One turn moves every row onto another: examples first, then more rows asked
Vulud: [25, 8, -11, 31, 29, 9, -3, -12, -1, 30, -5, 3, 0, -8, -4, 28, -2, -25, 11, 3, -19, -1, -12, 26, -46, 17]
nefez: [13, 11, -3, 7, 12, 9, -7, -10, -9, 7, 11, -4, 5, -31, -1, 5, 33, -17, -8, -25, 1, 25, -24, 32, 3, -15]
guvi: [-9, -20, -9, -25, -9, 4, -5, -8, 24, 44, 9, 9, 8, -24, 2, 15, -16, -8, -19, 6, -4, 5, 13, -12, 19, -4]
Bapit: [-20, 19, 9, 45, -3, 25, -11, -21, -5, 31, -6, -2, 21, 17, -15, 7, 0, -6, 17, -19, 3, 0, 13, 19, 15, 15]
vif: [-47, 4, -21, 8, -18, 22, 10, 4, -29, 20, -1, -17, -2, -2, 3, -6, -3, 4, 20, -3, -8, -22, 16, 1, -29, -4]
vir: [20, -19, -22, 28, 0, -9, 16, -26, 0, 0, 4, -18, 13, 26, -12, 25, -18, 5, 3, 5, 9, -15, -3, 20, -15, -13]
mivid: [20, -1, -10, 12, 19, -13, -6, -35, 13, 34, -9, -3, 25, -2, 29, -13, 13, -13, 0, 21, -35, -26, 3, -3, -19, 1]
fen: [3, 18, -25, 11, -10, 21, 2, -17, 15, 19, -9, -19, 4, 24, -19, -6, -34, -30, 7, -2, -19, 20, -12, 26, -7, -28]
godip: [-8, 23, -3, -15, -1, 32, 18, -8, 0, 12, 5, 29, -4, 16, -8, 25, -10, -13, 38, -24, 4, -1, -9, 2, -16, -16]
Let: [-4, 4, 16, 37, 7, 32, -3, -3, -6, -12, -2, 9, 14, -2, 21, 1, -2, -11, 3, -28, -4, -7, -16, -11, -43, 8]
vese: [-9, 8, 9, 6, -6, 13, -31, 4, 40, 13, 4, 27, 11, 6, -11, 9, -5, -11, 0, 9, 3, 5, -19, 4, 33, -14]
sasus: [-38, 15, -6, 0, 1, 4, -3, -15, 9, 22, 10, 22, -32, -40, 4, -9, -17, -9, 8, 24, -23, -20, -9, 12, 1, -13]
Zet: [16, -8, -31, 8, 26, -16, 13, -16, 17, 36, -27, 3, 28, -4, -19, 13, -24, -11, 5, 5, -6, -5, 4, -2, -9, -28]
dun: [-26, 8, -18, 33, -4, -4, 10, -18, -3, 13, -13, -17, 6, 7, 46, 0, -32, -5, -7, -5, -6, -18, 7, -10, 0, 8]
Dez: [1, 7, 11, 0, -30, 22, -4, -24, 4, 32, 27, -22, -9, -9, -4, 8, -2, -26, -31, 13, 7, -5, -24, 20, -2, -3]
Mab: [20, 26, -9, -9, 17, 4, 4, 3, -13, 33, 0, -10, -11, -11, 6, -20, 21, -20, -32, 11, -15, 13, -8, 3, -3, 11]
besi: [-9, 22, -1, -18, 23, 22, -3, 4, -10, -2, 46, -1, -17, 5, 6, 3, -10, -3, -4, -8, -11, 10, 16, 11, -5, -21]
fabal: [-17, 17, -4, 4, 18, 9, 0, 17, -36, -2, 19, 11, -1, -10, 1, -17, 20, -11, -1, 6, -20, -32, -18, -15, -8, 1]
zene: [-18, 23, 2, 26, -4, -21, 28, 10, -16, 17, -8, -9, 4, 8, -12, 21, -19, 12, 39, -11, -7, -17, 9, 1, 5, -13]
sovon: [-5, -1, 2, 49, 20, -18, -13, -2, -25, 0, -11, -10, 13, -4, 12, 19, 4, -5, 11, -11, -30, 4, -4, 20, -2, 16]
kol: [-19, 6, 6, -26, 18, -12, -10, 0, 8, -7, 19, 10, 3, -10, -13, 12, 3, -4, 14, -24, 18, 9, 5, -16, 14, 4]
sobot: [-8, -3, 5, 23, -18, 9, -11, -20, 25, 17, 19, -9, 13, -23, 31, 8, 8, 9, 5, 6, -8, -30, 1, 20, -30, -35]
vip: [-17, 23, -9, 23, -3, -18, -13, -8, 7, 10, -27, 5, -2, -4, -27, 0, -4, -21, -7, -8, 0, 37, 1, 20, 11, 17]
kodo: [22, 1, 2, -20, -11, 6, -2, 10, 16, 6, 15, -11, 28, -20, -4, 5, -31, 16, 9, -5, 9, -11, 11, -4, -27, -16]
Tik: [-10, 24, -1, -10, -9, -8, 12, -29, -19, 10, -9, 7, -11, -19, 25, -16, 10, -33, -5, 11, -20, -14, -14, -4, -42, -12]
vaf: [12, 14, 36, 12, -9, -2, 4, -16, 9, 34, -21, -5, -6, 7, -23, -14, -6, -20, 7, 20, -22, 0, -21, -10, -6, 18]
zolo: [14, -6, 1, 13, -6, -11, 19, -15, 41, 25, 0, 6, 5, -11, 17, 3, -21, -27, -6, 3, -29, -11, -32, -22, -6, -18]
fes: [-27, 19, -21, 8, -16, -2, -5, -17, -5, 13, -2, 26, 20, 11, 5, 9, 43, -29, 3, -14, 14, -11, -4, -2, -1, 15]
Rosi: [-1, 5, -15, 0, -17, -13, 11, 6, -9, 15, 34, 3, 6, -12, -6, 0, -9, 23, 8, 22, -19, -39, 23, 11, -10, -5]
rorop: [-15, 0, -1, 4, -17, 15, -3, 17, 7, 31, -12, 7, 40, 6, -17, -1, -1, -9, 12, -10, -31, 3, 3, -18, 8, -40]

vip turns into zene
vif turns into Tik
Now find these:
Zet turns into kol
sobot turns into Dez
fes turns into dun
nefez turns into vir

